Some points:
<-0.2 0.7 0.4 1.7 0.1 -1.6 0.7 0.1 0.7 -0.3 0.3 -0.5 0.5 -1.3 0.2 -0.7 -0.7 0.8 -0.2
 0.4 0.9 1.2 0.3 0.4>
<1.1 -0.3 -1.5 1.4 -1.5 -0.6 -0.7 -2.3 -0.9 -2.8 0.2 -0.5 -1.1 -0.3 -0.1 -0.1 -2.6 -1.2 0.4
 -1.0 -1.5 0.1 0.5 -1.6>
<0.9 2.6 -0.1 -0.4 -0.4 1.2 -0.9 -0.6 0.7 0.2 -0.5 0.1 0.1 0.1 0.8 -0.5 1.6 1.5 0.7
 0.8 -1.1 0.4 -0.4 -0.1>
<1.8 1.2 -0.3 -1.3 2.0 1.1 0.0 -0.3 1.4 0.0 -0.2 -0.1 -0.1 0.2 0.5 -0.2 -0.5 -1.6 -1.0
 0.1 0.2 -0.6 0.5 0.7>
<-0.3 -0.1 1.0 1.0 -0.4 -0.6 0.2 0.1 0.9 0.7 -0.3 1.7 0.7 -0.6 0.2 0.6 -0.9 0.2 1.0
 0.2 0.8 0.5 0.4 -0.7>
<1.7 0.5 -0.6 -0.5 0.1 -0.8 0.8 1.4 0.6 0.1 1.5 0.9 0.4 -2.5 -1.0 1.7 -0.2 1.4 -1.2
 -0.4 -0.2 0.1 -0.9 0.0>
<-0.8 -0.4 -0.4 -0.7 0.1 -1.0 0.7 1.7 -0.2 0.6 -2.7 2.0 0.4 2.1 -1.8 -0.8 0.5 -0.5 -2.1
 -0.8 -1.6 3.3 -0.6 -0.5>
<-1.1 -1.2 0.7 -0.1 0.3 0.9 0.6 -2.0 0.3 -1.9 -1.3 -0.2 1.0 -0.7 1.3 -1.3 0.0 -0.2 -0.8
 1.0 -0.1 -1.8 -0.8 0.7>
<1.0 -1.0 1.1 -0.6 0.1 -1.6 -1.7 0.3 0.1 1.0 0.3 -0.9 1.2 -0.4 -0.8 0.6 0.9 -1.2 0.1
 0.6 1.8 0.2 0.2 -0.3>
<-0.2 -0.7 0.3 0.1 -0.9 -0.8 -0.1 1.0 -0.4 -0.1 -0.6 0.7 1.3 -1.3 1.3 0.1 -0.9 -0.7 1.6
 0.4 0.2 0.9 -0.7 -0.5>
<-0.5 -2.2 -1.2 1.7 -1.8 1.1 0.0 1.0 -1.7 0.3 -0.6 -0.8 -0.1 0.4 -0.1 0.3 1.2 1.1 0.8
 2.2 -0.6 0.0 -0.9 2.9>
<1.0 2.5 -0.2 -0.7 -0.6 1.6 -0.3 -2.0 -0.9 0.1 -0.2 0.9 0.6 -0.2 0.5 0.1 1.1 2.9 0.6
 -0.7 -0.7 0.4 -0.6 -0.5>
<-0.3 -1.6 -1.1 -0.4 0.0 -0.7 0.7 -0.3 -0.1 -0.9 2.3 -0.8 0.5 -0.3 -0.1 0.2 0.4 0.4 -0.4
 0.1 -0.2 -1.2 -1.2 0.6>
<0.1 0.3 -0.4 1.2 -1.8 -0.4 -0.1 1.0 0.0 0.2 0.6 0.0 1.2 -1.1 -0.5 -1.6 1.3 -0.7 -1.4
 -0.4 -0.7 -0.4 -0.1 0.5>
<-1.5 -1.2 2.1 0.0 0.4 0.5 1.2 0.4 0.6 -1.3 -0.1 -0.1 -0.2 -0.6 0.0 -0.3 0.6 -0.2 -1.4
 0.5 -0.5 -1.2 -0.9 -0.9>
<1.0 0.0 -1.9 -1.1 0.0 -1.5 1.7 0.5 -1.7 0.7 -0.8 0.6 -0.2 0.0 0.8 0.3 -0.2 -0.6 -0.3
 -1.0 -0.2 -1.6 -0.3 0.5>
<-0.8 0.1 -0.8 0.0 -1.2 1.4 1.4 -0.9 1.4 -1.0 -0.9 0.5 -0.2 0.3 -2.6 -0.3 -1.1 -1.2 0.1
 0.7 -0.2 0.1 -0.1 0.4>
<-0.6 -0.1 0.5 0.2 -0.7 -0.5 1.2 0.0 0.8 -0.1 -0.1 1.7 0.8 0.5 -0.5 -0.1 -0.1 -0.1 1.1
 0.3 -0.2 1.9 1.0 -0.1>
<-0.4 0.2 0.7 0.1 1.3 -0.8 0.0 0.3 0.5 -0.4 -1.1 1.5 -0.3 2.5 1.0 0.6 1.1 -1.9 -1.1
 -1.0 -0.7 0.3 -0.6 0.4>
<-0.3 -0.6 -1.5 -0.3 -0.4 -1.0 -0.4 -0.1 0.8 0.8 -1.4 0.6 -0.8 -0.1 0.1 -0.3 1.0 -0.5 0.4
 -0.2 0.3 -1.7 0.8 0.1>
<0.4 0.6 0.9 -0.7 1.3 0.6 0.4 0.1 0.1 -0.9 0.1 0.3 -0.6 -0.1 0.1 -0.6 -1.1 -0.6 -0.6
 -0.2 0.0 -1.0 -0.3 0.1>
<-2.1 -0.3 -1.4 -0.1 2.7 1.3 -1.3 1.0 0.2 0.4 -0.9 -1.2 -0.6 -1.6 -0.8 -0.6 0.1 1.7 1.5
 -1.9 0.1 -0.7 -0.7 0.1>
<0.1 -1.1 0.0 -1.6 0.1 -0.7 -0.8 -0.2 0.2 1.3 -0.7 0.1 0.1 -0.4 1.3 -0.3 -0.6 -0.4 0.1
 -0.1 0.2 -0.3 -0.6 -0.3>
<-0.9 -0.6 1.3 -0.4 1.8 -0.9 1.5 0.0 1.0 1.3 0.9 -2.4 0.4 1.2 -0.4 -0.4 -0.1 0.6 1.6
 0.8 -2.2 0.9 -1.7 -2.9>
<0.6 0.9 -0.1 1.3 -0.6 1.3 0.3 0.5 0.3 0.3 -1.3 0.6 -1.0 -0.8 1.3 0.4 0.2 0.8 -0.4
 -0.4 0.0 0.2 -0.5 0.6>
<0.6 0.1 -0.8 0.0 0.0 0.1 -0.6 1.7 -0.4 0.0 -0.7 -1.4 0.3 -0.1 0.9 -0.7 -1.3 0.9 0.0
 0.7 0.3 0.0 -0.4 -0.4>
<-0.1 0.8 0.3 0.1 -1.4 -0.8 -0.5 -1.4 1.5 1.9 1.3 0.4 1.0 3.1 -0.4 -1.0 -1.7 -0.3 2.0
 -0.7 -1.4 -2.1 -0.9 1.8>
<0.0 2.1 -1.8 1.2 0.5 1.4 -1.6 -0.5 -2.1 -0.5 -0.1 0.9 0.8 2.0 -0.6 -0.5 0.1 0.7 -0.7
 1.8 2.9 -0.1 -1.5 -2.1>
<1.1 0.0 0.2 2.1 0.7 0.9 0.3 -0.3 -1.4 3.0 -0.5 -1.6 0.9 -0.3 -0.5 -0.3 0.3 0.6 -0.7
 -1.1 0.1 0.0 1.7 -0.3>
<0.9 -0.4 0.1 -0.6 1.1 0.5 -0.2 2.0 -1.4 -2.5 0.9 -0.5 -1.4 1.4 0.1 -1.2 -0.7 -1.4 -0.5
 0.7 -0.4 -1.0 0.4 0.3>
<-1.6 -0.4 -2.1 1.7 -0.2 0.7 -2.0 1.0 1.6 -1.2 1.2 -0.7 1.0 1.0 0.6 0.8 1.2 -0.6 1.0
 -2.7 0.3 1.1 0.4 -0.8>
<1.2 -0.8 0.0 -0.1 -0.2 -0.6 0.2 1.5 0.1 -0.1 0.1 1.3 0.9 -0.6 1.3 0.7 -0.5 0.8 0.6
 0.5 -1.3 -0.6 0.0 -0.5>
<0.5 -0.5 -0.3 0.2 1.0 -0.1 -0.8 1.8 -0.2 -0.3 2.0 1.2 1.1 0.5 0.8 -0.3 -0.5 0.2 0.3
 1.0 0.0 -1.0 1.1 -0.7>
<1.9 -1.8 1.5 -0.1 0.2 -0.2 0.5 -1.2 1.4 -0.3 0.1 0.2 2.2 -0.7 -1.1 -0.7 1.3 -0.1 -1.4
 0.2 1.7 0.0 0.0 0.0>
<0.1 -0.1 0.1 -0.1 -1.5 1.7 1.4 1.0 1.2 -0.1 -0.3 -1.5 0.2 -0.5 2.0 0.9 -0.9 0.2 0.2
 -1.2 0.3 0.1 1.3 0.6>
<1.6 -0.2 0.8 -1.7 0.7 0.7 1.5 -1.0 -1.8 -0.9 0.9 -1.4 0.5 1.8 -0.4 1.7 0.2 0.1 0.4
 -1.9 1.1 1.3 0.6 2.0>
<0.4 0.7 -0.6 1.9 -0.5 1.7 0.1 1.0 1.4 0.6 -0.1 0.5 -0.8 -0.6 0.4 0.3 0.4 0.0 0.3
 0.3 -0.4 0.7 -0.4 0.9>
<-1.1 0.4 0.9 -0.6 1.1 0.1 -0.3 0.1 -1.4 -1.4 0.8 1.2 -0.6 -0.3 -1.2 -1.2 1.1 1.5 0.6
 -1.1 -0.7 0.6 0.2 -1.3>
<-0.6 -1.0 0.5 -1.4 -0.9 1.5 -1.5 -1.6 -0.5 -0.6 -0.5 1.2 -0.2 -0.3 -1.8 3.4 -0.9 -2.1 0.3
 0.2 0.0 0.9 -1.3 0.3>
<0.6 -1.1 2.1 0.0 -1.6 0.4 -1.2 -0.7 -1.2 1.4 -0.1 0.1 0.9 -0.5 0.1 -1.9 0.4 -0.9 0.2
 -0.4 -0.1 -0.5 2.1 -0.8>
<0.8 0.3 -0.3 1.3 2.0 -0.7 -2.4 -0.4 -0.4 -0.4 -1.8 -1.2 0.7 -1.6 0.6 0.7 0.9 0.1 1.0
 0.2 -2.2 1.5 1.1 1.3>
<0.3 0.0 -0.8 0.2 1.3 -2.3 0.0 -1.0 1.3 -0.1 -1.8 -0.5 0.3 0.0 1.5 0.9 0.6 -0.2 0.0
 0.0 0.8 -0.1 -1.4 0.2>
<-0.8 2.4 0.9 -0.2 -1.0 0.4 1.6 0.9 -0.9 0.1 1.0 -1.2 -0.7 -0.8 0.9 0.3 2.8 -2.7 0.2
 -0.2 -0.8 -0.7 -1.2 -0.8>
<0.6 1.1 0.7 0.4 0.9 1.3 -0.6 0.2 0.6 0.9 1.2 0.5 -1.2 -0.3 -2.1 0.5 -0.4 -1.3 -1.1
 -0.1 -0.1 -0.4 -0.4 0.3>
<0.5 -1.1 1.5 0.2 -2.1 0.0 0.1 0.8 0.4 0.6 -0.9 -1.8 -1.1 0.2 -0.1 1.3 -0.6 1.0 -0.4
 -1.5 0.8 -0.8 -0.3 -1.8>
<-1.3 0.3 1.2 0.7 0.0 -0.5 0.3 0.0 0.2 -0.9 -0.2 -0.6 0.0 0.5 1.0 0.7 0.4 0.6 -1.7
 0.5 0.8 -0.8 -1.6 0.8>
<0.5 -0.3 -0.5 0.8 0.2 -1.0 0.7 -0.3 -0.3 0.2 0.3 -0.2 -0.2 0.7 -1.4 0.7 0.8 0.2 -0.5
 -0.2 -1.3 -0.7 -0.1 -0.7>
<0.9 -1.4 -1.5 0.3 0.4 -0.3 0.8 -0.8 -0.3 1.8 1.4 0.1 -4.1 -0.1 1.0 -0.9 -0.4 -0.8 0.2
 1.2 1.7 2.0 -0.4 0.5>
Along one direction, these points spread out more than along any other. Where along it does each point below lie, from 0 to 99? The average is 50, and the first point in the table lies past the average. One standard deviation of the points above along it is 16.
<0.0 1.2 1.6 -1.5 0.1 -0.9 -1.1 1.7 0.2 -1.0 -0.3 -1.5 -0.6 0.4 -1.2 -0.9 -1.4 -0.5 0.7
 0.8 0.3 0.8 0.1 2.2> 39
<0.3 -0.9 -2.1 -1.7 -1.3 -2.0 -0.5 -1.0 1.2 -0.9 1.2 -1.1 -1.3 -0.3 0.8 -2.0 0.5 0.8 -1.6
 -0.3 0.6 1.6 0.4 0.3> 48
<0.1 1.1 0.6 0.3 1.5 -0.8 0.0 0.1 0.3 -0.4 -0.6 -0.6 -0.1 1.5 0.3 -0.2 0.2 -1.6 -0.4
 0.0 0.6 -0.1 -0.2 0.5> 35
<-2.3 0.9 1.0 -1.3 -0.3 -1.7 -1.8 -1.3 -1.2 0.7 1.1 0.4 -0.7 -0.3 0.2 -0.3 -1.9 -0.4 -1.3
 -1.0 0.3 -0.1 -0.6 0.9> 34
<0.3 0.7 0.3 -0.6 -0.4 -0.6 1.5 -0.9 -0.6 -0.3 1.2 1.0 0.9 -0.1 -0.5 -0.1 0.5 0.9 2.6
 0.0 1.4 0.8 0.3 0.2> 53
<-2.1 1.0 -0.1 1.4 0.1 0.1 0.9 -0.3 -1.7 -0.5 0.4 -0.8 0.4 -0.6 0.9 1.3 -2.2 0.3 -1.4
 1.4 -1.3 0.8 1.4 -0.4> 56
<0.2 -0.2 1.7 -0.3 -0.1 1.7 -1.6 -0.5 -0.6 0.9 0.5 0.8 -1.3 0.9 1.8 0.2 1.9 1.6 0.0
 0.7 0.4 1.0 0.2 -0.4> 65
<-0.2 -1.3 0.8 1.0 0.5 0.4 1.0 -0.7 0.4 0.9 0.0 2.1 0.4 -0.2 0.0 -0.1 -0.9 -0.2 1.5
 -0.2 0.5 0.3 0.7 -1.2> 47
<-2.2 -0.2 -1.8 -2.1 0.5 0.1 0.4 -0.8 0.5 1.1 0.9 0.3 0.3 0.1 -0.1 2.0 0.3 -1.0 -0.9
 1.3 -0.7 0.3 2.3 -1.0> 38
<-0.7 0.4 0.2 -1.4 -1.0 1.0 -0.1 1.4 -0.4 1.0 -0.6 -0.5 2.0 -0.7 -0.4 -0.4 -0.7 0.3 -0.6
 -0.8 1.4 0.0 0.6 -0.7> 57
<-0.3 -1.1 -0.5 0.6 -0.3 1.2 -0.7 0.4 0.4 1.2 0.1 0.4 -0.5 0.6 0.2 0.3 -0.2 2.0 -1.6
 -0.6 -0.8 -0.4 -0.1 1.2> 62
<1.4 0.2 -1.6 -1.1 0.5 0.6 0.2 -0.9 -0.3 0.4 -0.4 -0.5 -0.4 -0.8 -1.2 -0.8 -0.2 -1.6 0.9
 1.0 0.3 -1.3 0.4 -0.7> 43
<0.2 1.1 0.1 0.3 -1.5 -1.6 0.4 0.2 0.9 -1.6 -1.0 -1.2 -2.3 1.1 -1.2 1.2 0.1 1.5 1.1
 2.3 1.5 -2.5 2.7 -0.2> 49
<-1.5 -0.2 0.2 0.1 1.0 0.0 0.3 -1.0 -1.1 -0.8 0.5 1.1 -0.9 -1.0 -1.3 -1.1 0.7 1.4 1.8
 -1.0 -0.2 -0.4 1.1 1.0> 58
